Each row is where one point has got to under a steady rotation. How many steps took it there?
The counts run from 0 to 459.
[-1.07  2.55  0.50  0.54  0.62  2.10  1.49  1.28  1.06 -2.64  1.18 -2.95
 -0.64  1.90  2.94  0.55  1.10 -1.82 -1.01  0.02  0.61 -2.14  0.26  0.98
  3.10 -2.01 -4.16  3.49  1.79 -0.15  0.03 -2.93 -0.20 -2.02  0.75  1.13
  1.28 -0.36  1.54 -0.69 -1.40  3.63 -1.20 -0.08  1.89  1.29  4.95  3.24
 -2.50 -4.65 -2.58  1.71 -0.65 -0.53 -1.18 -0.67  1.44 -2.06 -3.32  0.58
 -2.75 -4.71  3.71 -2.47  1.03  1.18 -1.14  4.37 -0.65  1.29 -1.09  2.44
 -0.80 -2.56  2.24 -0.61 -3.81 -3.00 -1.02 -1.21  2.30 -0.83  2.43 -2.93] : 420
[-2.72  2.09 -1.01 -0.34  2.20  0.86  2.18  1.10  2.87 -3.84 -0.42 -2.88
 -2.14 -0.85  0.74  1.93  0.52 -4.05  0.71 -0.50  0.39 -2.56  2.06  3.44
  2.90 -0.25 -2.31  0.46  2.10  0.83  1.00 -3.81 -1.15 -0.27  2.52 -0.20
  1.40 -0.73  0.14 -0.32  1.07  0.47 -1.11 -1.97  1.95 -0.68  3.56  4.50
 -0.71 -3.84 -0.40 -0.10  0.83  0.02 -2.56 -2.87  2.25 -1.87 -2.80  3.05
 -1.59 -3.84  2.56 -1.37 -0.30  1.50 -0.16  4.31 -2.75  0.71 -1.67  4.23
 -0.09 -1.55  0.59 -2.49 -4.23 -3.56 -0.38 -1.32  3.57  0.12  1.93 -3.79] : 331
[-2.56  1.08  0.83  0.52 -1.92  0.68  3.61  0.43  2.70 -3.88 -0.10 -2.34
 -0.75 -1.76 -0.32  0.41  0.89 -1.03  1.97 -2.03  0.17 -0.24  1.54  3.51
  2.86 -3.13 -1.15 -1.65  3.53  0.80  1.60 -2.18  1.16 -0.75  5.34 -1.08
  0.56 -0.07  4.23 -2.35  1.44  1.48  0.36  0.48  3.83  0.33 -0.49  2.53
 -0.08 -2.45  1.53  0.03  0.41  0.00  0.00 -1.85  1.18 -1.38 -0.60  4.51
 -1.39 -0.58  1.42 -4.24  0.26  1.66 -2.34  0.15 -2.22  1.50 -3.01  3.67
  0.80 -2.67  1.50 -2.63 -6.62 -3.41  0.17 -0.83  4.19  1.42 -0.95 -3.65] : 380
[-2.06  1.28 -1.82  0.94 -0.24  1.32  5.20  0.98 -0.15 -3.98 -0.10 -3.78
 -1.08  1.43  2.37  4.22  1.73 -0.10 -0.61 -4.16 -0.69 -0.66 -0.29  4.93
  1.39 -1.89 -1.06  0.75 -0.16 -2.64  1.13 -2.31  0.83 -0.40  1.43 -0.12
  1.96 -0.46 -0.06 -3.12  1.03 -1.69  0.13 -1.90  4.52  1.18  0.89  1.73
 -1.56 -2.88 -0.08  1.42 -0.15 -2.26 -0.04 -0.15  2.39  0.10 -2.77  1.86
 -2.42 -3.65  3.95 -3.73  3.28 -0.18 -0.81  1.41 -1.29  3.42 -1.78  2.34
 -1.16 -0.49 -1.35  0.74 -3.34 -2.03  0.15 -2.54  3.74 -0.80  2.13 -4.48] : 168
[-0.67  1.45  1.43  0.92 -2.77 -1.51  0.38  2.45  1.19 -2.84 -3.81 -2.42
  0.25 -1.81 -0.91 -0.77  1.70 -0.81  0.57 -3.42  2.16 -0.27  0.92  1.80
  1.54 -0.92 -4.90 -1.62  0.38 -0.17  0.61 -1.16 -0.20 -1.84  5.03  1.65
 -1.31 -4.31 -1.66 -1.11  2.77 -0.74 -1.28 -1.36  1.29 -1.85  2.34  5.27
 -1.19 -3.38 -1.32  0.49 -2.04  1.03  1.53 -0.10  0.47 -1.79 -3.84  4.22
  1.33 -1.55  0.20 -3.25  1.94  4.57  0.50  0.25 -3.13  1.11 -1.32  1.55
 -0.39 -2.44  2.27 -0.73 -2.17 -3.74 -1.73 -3.49  3.06 -3.01  1.64 -3.28] : 268
[-1.18  4.39 -0.51 -1.29 -0.99  0.03  0.67 -0.30  1.46 -3.68  2.05 -3.90
 -2.25  2.33  0.47  2.34  1.25 -1.93  0.80 -1.36  0.18 -3.06  1.91  3.98
  0.55 -2.48 -1.07  3.37  1.89 -2.10  0.75 -2.90 -0.41 -0.88  2.94 -1.10
  0.62  0.04  3.01 -1.86 -0.27  1.38 -1.38 -0.26  3.90  2.35  4.22  2.04
 -1.88 -3.87 -1.65 -1.03 -1.90 -1.11  0.51  0.89  0.77 -1.31 -2.29  1.72
 -0.19 -1.87  1.76 -2.80 -0.22  0.65 -0.54  2.79 -2.78  2.35 -3.46  1.67
 -2.31 -3.11  2.01 -2.35 -4.83 -2.06 -0.27 -1.77  3.08  0.33  2.65 -5.08] : 76
[-1.07  1.13  0.10  0.69 -4.00  0.53  3.18  2.73 -2.94 -2.73 -0.58 -1.69
  1.89 -1.87  2.19  2.27  1.75  0.16  0.23 -3.08  2.92  0.05  1.33 -0.14
  3.35 -0.79 -3.88 -0.40 -0.89 -0.69  0.68 -1.98  1.03 -1.13  4.45  3.29
  0.45  0.30  1.45 -3.89  3.38  2.18  0.63 -0.52  0.36 -0.23  0.23  1.63
 -3.70 -2.23 -1.70  2.63 -1.34 -1.51  0.56 -0.98  1.15 -0.21 -1.80  1.49
 -1.13 -0.02  3.19 -5.59  3.28  0.11 -2.39 -0.43 -2.03  1.84 -0.83  0.29
 -0.19 -1.87 -0.46 -0.10 -5.25 -5.05 -0.79 -3.11  2.97 -2.02  1.23 -0.40] : 86
[-2.47  3.32 -0.78 -0.29  1.08  2.93  1.08  0.32  3.74 -4.84  0.01 -3.39
  0.55 -1.41  0.45  1.82 -0.57 -2.61 -0.36 -0.40 -2.37 -3.37  0.17  2.55
  2.25 -0.63 -3.70  1.27  3.17  0.50  1.27 -2.09 -0.69 -0.42  3.04  1.02
  0.31 -3.24  1.00 -1.13  1.54  0.61 -1.73 -1.90  1.63  0.44  2.93  3.87
 -0.39 -1.93  0.10  0.85  0.77  0.56 -2.65 -1.73  3.27 -0.30 -1.44  3.39
 -1.40 -3.12  3.48 -1.27 -1.09  0.19 -0.73  4.84 -0.57  2.57 -1.79  3.97
  0.13 -1.75  1.29 -2.40 -5.64 -3.67  0.03  0.32  4.06 -0.39  1.16 -3.67] : 327
[ 0.73  3.60  0.88 -2.70 -3.76  1.35  1.82  0.34  0.78 -4.08  0.68 -2.62
  1.43 -0.12  1.63  2.63 -0.69 -0.09  1.28 -0.17 -0.15 -3.06  2.16  1.46
  1.43 -1.78 -1.70  0.79  0.31 -2.68  1.54 -2.69  2.07 -0.21  5.20 -0.20
 -1.23 -1.69  4.89 -1.44  2.95  2.06  1.10 -0.41  0.85  1.23  2.26  0.67
 -0.99 -2.04 -2.90 -0.16 -2.60  0.84  0.18  0.12  2.93  0.55 -2.43  2.99
  0.31  0.82  2.91 -4.95  1.21 -2.15 -0.78  2.19 -2.31  2.34 -2.72  2.19
 -1.20 -4.16  0.35 -1.88 -7.64 -3.07 -0.63 -1.19  2.83  1.52  2.14 -2.59] : 157
[-0.30  0.51  1.72  1.43 -2.21  0.16  1.31  4.13 -1.17 -4.31 -2.14 -0.49
  2.22 -2.75  1.47 -0.43  1.13 -0.61 -1.32 -0.89  2.59 -0.88  0.76 -0.67
  3.28 -0.60 -5.49 -0.55 -0.63 -0.31  0.95 -1.79 -0.51 -2.50  2.87  2.94
 -0.71 -1.97 -0.14 -0.22  2.50  1.33 -0.80 -1.40 -1.01 -1.82  2.17  5.83
 -1.63 -2.61 -2.01  0.51 -1.78 -0.53 -0.42 -0.91  1.43 -2.37 -2.11  2.33
 -0.73 -0.98  3.17 -3.85  1.18  3.14  0.01  0.79 -3.62  0.87 -0.28  2.52
  0.07 -1.86 -0.06 -0.14 -5.16 -5.67 -2.72 -2.39  1.71 -1.55  2.33  0.18] : 340
[-2.55  2.94 -1.47 -0.20 -2.88  1.51  2.94  1.49 -1.39 -4.34  0.07 -4.26
  1.96  0.22  1.92  3.55  0.54  1.17 -1.20 -5.45 -0.08 -2.11  0.50  3.22
  2.14 -1.02 -3.49  1.23  2.45  1.16  0.40 -2.05  1.50  0.07  2.46  1.35
  0.30 -0.63  0.04 -5.56  2.21  1.28 -0.80 -0.79  2.56  0.49 -0.24  0.69
 -3.17 -2.61 -1.12  3.20  0.23  0.64 -0.59  0.06  2.07  0.79 -0.21  1.75
 -1.96 -1.36  3.17 -4.87  1.53 -1.06 -2.04  1.11 -1.37  3.78 -2.51 -0.30
  0.76 -1.64  1.16 -1.44 -3.11 -3.30  0.13 -1.66  3.57 -4.50  0.00 -3.23] : 163
[-0.31  2.92 -0.22  0.35 -2.92  0.95  0.61  2.73  0.42 -4.73 -2.03 -3.08
  1.68 -1.10 -0.24  1.23 -0.20  1.52 -2.77 -4.14 -1.80 -1.27 -1.55  2.74
  1.51 -1.82 -3.90 -0.30  3.39  0.38  2.11 -1.12  1.09 -1.47  3.07  1.77
 -1.72 -4.02 -1.87 -2.33  1.74 -0.18 -0.56 -0.90  0.62  0.34  0.35  2.25
 -0.17 -1.85 -0.60  2.66  0.51  2.15 -1.07  3.15  1.74 -0.02 -0.10  4.23
  0.76 -2.11  2.20 -3.53  1.59  3.64  0.11  2.66 -1.45  4.41 -1.95  1.31
  1.15 -3.45  0.18 -0.68 -2.41 -3.53 -0.35 -0.17  2.50 -5.76  0.32 -4.33] : 46
[-0.03  3.19  0.60 -0.97 -1.19  1.80 -0.68  2.17  0.92 -3.93 -1.26 -2.61
  3.07 -3.01  1.47  0.80  0.97 -2.43 -0.46  1.05  0.96 -3.76  1.70 -0.13
  2.57 -0.32 -3.95  0.36  1.12 -0.92  0.77 -2.39  0.48 -1.22  4.09  2.26
 -0.95 -1.92  1.21 -0.51  2.61  1.87 -1.53 -1.93 -1.16 -0.92  4.72  2.96
 -1.09 -2.80 -3.55  0.13 -1.77  1.65 -2.57 -1.65  2.90 -0.45 -1.77  2.06
  0.52 -0.71  2.33 -2.91  0.26  1.10  0.49  3.30 -2.29  1.71 -1.80  1.81
 -1.03 -2.58  0.52 -2.91 -5.62 -4.85 -1.03 -1.83  3.10 -1.26  1.56 -1.45] : 412
[-2.30  2.63 -1.02 -0.59 -1.73  1.40  1.00  2.69  0.56 -4.16 -0.76 -2.58
  0.50 -0.59  0.39  0.49  1.48  0.69 -1.55 -4.30 -0.85  0.12 -0.57  3.41
  1.59 -1.44 -4.13  0.31  4.67  2.26  0.88  0.11 -0.76 -1.21  3.39 -0.07
  0.57 -2.42 -2.24 -3.87  0.03 -0.28 -0.93 -0.89  1.37  0.37  1.61  3.85
 -1.01 -2.82 -0.68  1.91  1.55  1.01 -0.48  2.29  1.89 -1.10 -0.15  3.40
  0.16 -3.21  1.70 -3.10 -0.26  4.56  0.11  2.61 -2.62  4.36 -0.63  2.31
  1.00 -2.44  2.03 -0.57 -1.50 -3.24 -1.15 -0.50  3.06 -5.16  1.29 -4.76] : 50
[-0.50  3.21  0.94  0.62 -1.87  0.58 -0.44  2.52 -1.42 -4.31 -2.06 -2.60
  3.10 -2.86  0.87  0.71  0.92 -0.72 -1.20 -2.05  1.28 -2.89  1.48  1.01
  2.83  0.06 -5.72  1.07  1.86  0.59  0.54 -2.16  0.48 -1.07  4.73  3.59
 -0.66 -2.34 -1.41 -2.29  3.07  1.64 -1.80 -1.69 -1.11 -0.62  2.95  3.21
 -3.04 -3.48 -2.50  1.18 -1.46  2.13 -1.64 -0.27  2.35 -0.86 -2.20  1.17
  0.52 -1.65  3.19 -4.96  1.08  1.12  0.13  1.73 -1.98  2.94 -0.45  0.31
 -0.40 -2.89  1.30 -1.64 -3.25 -5.10 -1.26 -2.63  1.90 -4.38  1.17 -1.05] : 413
[ 1.52  1.58  1.76  1.09 -5.41  0.76  0.25  2.94  0.33 -3.14 -0.85 -2.00
  3.00 -2.36  1.10 -0.63  1.68  0.64  0.32 -1.94  2.02  0.25  0.33 -1.16
  2.91 -2.38 -3.88 -1.06  2.01 -0.22  1.81 -2.48  2.08 -1.57  4.15  0.89
 -1.73 -2.54  2.45 -2.23  1.01  2.37  1.33 -0.10  1.47 -0.76  0.10  1.71
 -1.54 -3.19 -1.53  1.61 -1.27  1.97  0.53 -0.42 -0.08 -1.33 -2.02  2.36
  0.19  0.41  2.23 -5.84  1.73  2.37 -2.25  0.57 -1.20  1.75 -2.48  1.04
  0.61 -4.30  2.57  0.66 -5.00 -4.86 -2.74 -1.81  2.01 -1.91 -0.66 -2.07] : 433
[-3.45  0.60 -1.43  0.55 -2.50 -1.10  5.66  0.66 -0.38 -4.06  0.08 -2.20
 -1.71  1.39  2.33  3.47  1.51  1.07  0.60 -4.84 -0.53  0.94  0.86  4.06
  2.36 -1.50 -1.23 -0.97  1.23 -1.30  0.48 -0.62  0.98 -1.86  2.74  0.41
  1.98  0.66  0.26 -3.07  1.77 -1.41  0.27 -0.58  3.96  0.54 -0.65  2.15
 -1.58 -2.32 -0.26  1.20 -0.02 -2.81  1.55  0.87  0.86  0.25 -1.54  3.35
 -2.10 -2.96  2.48 -3.59  2.16  1.07 -2.62  0.16 -3.18  3.27 -0.84  2.39
 -0.05 -0.83  0.01  0.38 -3.52 -2.28 -0.83 -2.53  3.78 -1.61  1.22 -4.28] : 309
[ 0.25  1.88  0.50 -0.26 -3.69 -0.05  0.37  2.34 -0.45 -2.74 -2.22 -3.28
  1.36 -1.96 -0.77  1.64  2.36  0.18 -0.49 -2.85  0.56 -2.50  1.47  1.95
  0.42 -0.20 -3.87  0.24 -1.14 -2.79  1.47 -1.09 -0.07 -1.43  4.55  1.36
 -2.73 -3.66 -1.92 -2.33  3.63 -1.23 -0.73 -1.91  0.05 -1.07  3.59  3.29
 -0.83 -2.63 -2.84 -0.36 -2.80  0.67 -0.31  0.75  2.75  0.13 -3.21  3.62
  1.31 -0.61  1.66 -3.09  2.99  1.82  1.53  0.58 -3.68  2.51 -0.93  0.28
 -1.83 -2.88  0.15 -0.97 -2.76 -3.55 -1.52 -3.49  2.47 -3.13  2.36 -1.81] : 410
[-1.13  1.01 -0.42  0.21 -0.88  2.92  2.75  3.70 -0.35 -4.99 -1.72 -1.62
  3.06 -1.81  2.24  1.24 -0.03  0.78 -2.54 -2.15 -0.59 -0.41 -2.06  0.43
  4.01 -1.57 -4.86 -1.53  3.36  1.43  1.81 -1.32  0.87 -2.34  2.01  2.96
 -0.44 -3.49 -1.35 -1.93  1.94  2.06  0.11 -0.57 -1.78 -0.38  0.58  3.18
 -1.90 -2.56 -1.50  2.51  1.22  0.35 -2.47  0.31  1.96 -0.45  0.12  3.14
 -1.48 -2.09  4.07 -2.79  0.73  2.26 -2.09  2.74 -0.35  3.13 -0.34  3.35
  1.14 -2.15 -1.00  0.67 -4.57 -4.75 -0.86 -0.52  2.99 -5.07  0.57 -2.05] : 114
[-1.25  1.55  0.51  0.27 -0.18  1.74  3.96  2.03  2.71 -2.77  1.02 -1.92
 -2.35  1.90  2.66  2.16  0.55 -1.40  2.65 -1.46 -0.02  0.86 -0.09  2.49
  2.12 -3.35 -0.41 -0.84  2.13  0.34  1.58 -2.91  1.45 -1.49  2.22 -1.40
  2.49  0.31  3.80 -1.92 -0.82  2.12  0.56  0.28  2.75  0.76  1.00  3.33
 -0.24 -3.83 -0.78  0.43  0.91 -1.98 -0.73 -0.32  0.90 -0.99 -1.02  3.70
 -1.95 -3.05  2.72 -2.85  0.34  1.91 -2.97  2.77 -2.31  1.11 -1.76  5.26
  0.54 -1.64  0.09 -0.67 -5.51 -2.93 -0.30 -0.72  3.98  1.45  2.52 -5.79] : 448
[-1.89  1.56  0.72  0.10 -4.04 -2.58  1.97  1.27 -0.94 -4.28 -0.36 -3.14
 -0.47 -0.21  0.08  0.65  1.90  1.26  0.48 -4.12  3.09  0.90  2.44  2.45
  3.34 -2.04 -2.79  0.08  0.24 -1.54  0.87 -0.79  0.30 -3.10  4.55  0.76
 -0.62 -0.98  1.78 -1.89  0.72 -0.16  0.07  0.05  4.12  0.43  0.25  2.85
 -2.02 -1.41  0.70 -0.31 -2.40 -1.81  3.89  0.46 -0.11 -1.68 -2.52  1.90
 -0.80 -0.09  1.65 -5.48  3.27  2.25 -1.63 -1.38 -3.76  1.47 -2.63  0.52
 -0.34 -3.48  1.18 -0.24 -4.61 -3.24 -1.54 -2.83  3.59 -0.74  0.46 -1.97] : 151
[ 0.61  1.40  2.46  0.24 -3.33  0.03  1.57  1.15  1.96 -2.03  0.70 -1.90
 -2.17  1.76  1.79  1.30  1.60  0.08  2.04 -0.52  1.62 -0.26  0.23  2.18
 -0.05 -3.70 -0.64  0.71 -0.21 -2.26  1.65 -2.58  1.73 -2.34  3.81 -1.28
 -1.40 -1.24  4.77  0.72 -0.72  2.63  0.75 -0.60  2.84  0.13  2.26  3.15
 -0.89 -2.75 -3.01 -0.72 -2.25 -1.55  1.78  1.66 -0.58 -1.20 -2.74  2.37
 -0.11 -0.85  2.08 -4.17  1.13  2.86 -0.80  0.91 -3.98  1.17 -2.34  3.42
 -1.71 -3.43  0.72  0.12 -5.58 -2.34 -2.41 -1.87  3.13  2.19  3.32 -4.61] : 290
[-2.15  1.00 -0.39  1.32 -0.04  1.64  1.59  3.00  1.38 -4.42 -1.15 -1.67
  0.35 -0.97  1.66 -0.64 -0.31  0.13 -3.02 -1.20 -0.28 -0.31 -1.46  1.25
  3.39 -1.79 -4.99  0.64  3.28  1.13  0.76 -1.05  0.54 -2.55  1.41  2.31
 -0.11 -2.94 -0.34 -1.16 -0.86  0.98 -0.87 -0.84  0.74  0.18  1.34  4.16
 -1.54 -1.08  0.06  3.73  1.01  0.13 -1.27  0.83  1.35 -1.60 -0.72  2.99
 -2.50 -3.44  3.60 -2.96  0.84  2.73 -0.51  2.82 -1.53  2.13 -0.82  2.79
  2.22 -2.33 -0.01  0.49 -3.61 -4.84 -0.81  1.13  3.68 -4.67  0.68 -3.04] : 118
[-0.63  3.32  0.05 -1.08 -2.98 -0.06 -1.08  2.69 -0.30 -3.70  0.46 -2.94
  0.62  0.50  0.01  0.75  0.80  2.60 -2.77 -3.34  0.42 -1.85 -0.67  1.37
  2.10 -1.79 -3.42  3.63  1.48 -0.73  1.21 -0.62  0.65 -3.81  2.54  0.60
 -3.05 -4.49 -0.31 -2.54 -0.13  0.38 -0.20 -1.52  0.99  0.67  1.75  2.52
 -2.33 -1.77 -1.92  1.55 -1.55  0.54  1.80  4.09  0.45 -0.87 -2.03  1.27
  0.10 -1.85  2.38 -3.74  1.27  2.80  0.60  1.19 -3.30  3.80 -2.42  0.54
 -1.64 -4.61  0.00  1.29 -1.88 -3.00 -1.58 -0.56  2.54 -4.00  2.14 -3.68] : 208
[-0.72  2.79 -0.78 -0.15 -0.87  1.53  0.24  2.71 -2.06 -2.95  0.62 -3.74
 -0.13  1.63  1.95  1.16  2.99  0.64 -2.06 -3.15 -0.36 -1.23 -0.09  2.47
  1.85 -1.48 -4.42  3.64  0.26 -1.47  0.28 -0.90  0.00 -1.88  1.13  1.33
 -0.21 -2.66 -2.54 -3.19  0.75 -0.72 -2.02 -1.93  1.81  0.73  3.27  2.84
 -2.95 -3.75 -2.29  2.10 -1.29 -1.03 -0.83  2.60  2.20 -0.56 -2.94 -0.28
 -0.73 -3.69  3.61 -2.82  2.18  1.63  0.17  2.83 -2.04  3.79 -0.37  0.62
 -2.17 -2.43  1.05  0.30 -1.16 -3.53 -1.13 -2.51  3.09 -5.36  3.14 -3.34] : 418
[-0.01  1.82 -0.56 -1.02 -1.16  3.46  1.78  2.79  1.14 -4.17 -0.43 -2.55
 -0.42  1.59  2.55  2.78  0.21 -0.13 -2.58 -1.29 -2.27 -1.23 -2.26  1.33
  2.60 -2.42 -3.38  0.28  0.37 -1.71  2.01 -0.79  1.75 -1.48  0.75  0.15
 -0.67 -4.39 -0.17 -0.41  0.25 -0.53  0.53 -2.49 -1.19  1.71  1.55  3.75
 -0.09 -2.04 -2.19  1.44 -0.43 -1.28 -1.34  2.53  2.69  0.70 -1.66  3.71
 -1.07 -3.97  3.91 -1.18  1.51  2.16  0.62  3.81 -1.61  2.99 -1.24  3.93
  0.05 -1.72 -2.56  1.05 -2.94 -2.83 -1.87 -0.30  3.25 -2.84  3.36 -4.45] : 116
[-1.07  1.09  0.63  1.10 -0.78  1.19  4.09  1.78  3.24 -2.21 -1.75 -1.46
  0.58 -2.07  1.39  1.35  1.44 -2.55  1.67 -0.76  0.38 -0.36  0.42  2.12
  2.13 -0.77 -2.90 -2.72  1.09  0.29  1.44 -3.42  1.03  1.06  5.18  0.30
  0.95 -0.81  2.08 -1.09  2.99  0.84  0.61 -0.85  2.21 -1.94  1.57  3.44
  0.15 -4.17 -1.40 -0.40  0.36  1.47 -2.81 -2.97  1.54 -0.30 -2.43  4.46
 -1.27 -0.71  2.31 -2.67  0.73  2.31 -2.03  3.08 -0.76  0.95 -0.86  4.20
  0.72 -1.06  0.45 -2.76 -5.33 -4.35 -1.45 -2.66  3.99  1.41  0.86 -4.22] : 105
[-1.99  1.41 -0.96  0.58 -1.02  1.73  1.71  2.35  1.38 -4.24 -1.85 -1.78
 -1.27  0.52  0.54  0.95  0.82  0.89 -2.60 -3.45 -0.78  0.54 -2.11  3.61
  2.19 -1.82 -3.38  0.99  2.17 -0.48  1.05 -0.19  0.95 -3.06  0.72  1.10
 -1.44 -4.59 -1.67 -0.47 -1.09 -0.14  0.00 -1.45  2.09  0.73  0.46  4.85
 -1.34 -1.80 -0.69  1.99  0.35 -0.14  0.12  2.01  1.05 -1.20 -1.58  3.47
 -1.69 -3.49  3.27 -2.39  2.13  3.50  0.32  2.57 -2.15  2.91 -0.75  2.80
 -0.78 -1.97 -0.37  1.88 -1.95 -3.40 -0.49 -0.36  3.27 -5.60  1.94 -4.97] : 119
[-2.62  3.60 -1.10 -1.45 -2.42  0.23  1.62  1.29 -2.75 -4.48  2.10 -3.71
 -0.07  1.16  0.82  3.31  1.12  1.63 -2.01 -3.75 -0.27 -2.05  1.14  3.07
  1.71 -1.98 -3.36  3.13  0.76 -0.97  0.22 -0.36  0.10 -2.78  1.87  2.41
  0.30 -0.83 -0.69 -3.28  0.58  0.03 -1.23 -0.89  1.13  1.90  2.46  1.66
 -3.33 -3.01 -1.23  1.39 -1.08 -3.34  0.84  2.77  2.84 -1.44 -2.05  0.19
 -1.32 -2.48  3.46 -3.80  2.57  0.58 -0.12  1.12 -2.89  4.47 -1.11 -0.16
 -1.39 -1.88 -1.23  0.18 -3.02 -3.39 -0.64 -2.04  2.79 -3.82  3.70 -1.31] : 2
[ 0.03  1.15  1.10 -1.66 -1.62 -1.18  2.08  1.84  0.78 -4.62  0.13 -0.55
 -1.98 -0.57  1.83  1.70  0.20 -0.86  1.03  1.53  1.51 -0.89  1.10  1.18
  1.53 -2.81 -1.55  0.34  0.47 -1.20  1.82 -0.98  0.48 -3.49  3.64 -0.27
 -0.02 -1.59  1.59  0.66 -0.34  1.56  1.13 -1.23 -0.95 -0.91  3.54  4.96
  0.08 -2.92 -2.83 -0.76 -0.59 -2.81 -0.23  1.98  1.62 -1.21 -2.25  3.67
  0.57 -1.52  2.65 -2.03  0.18  3.93  0.43  1.91 -5.18  1.49 -1.15  5.29
 -0.90 -1.57 -2.28 -0.47 -5.23 -3.56 -1.86 -1.75  2.64  1.63  5.21 -2.33] : 60
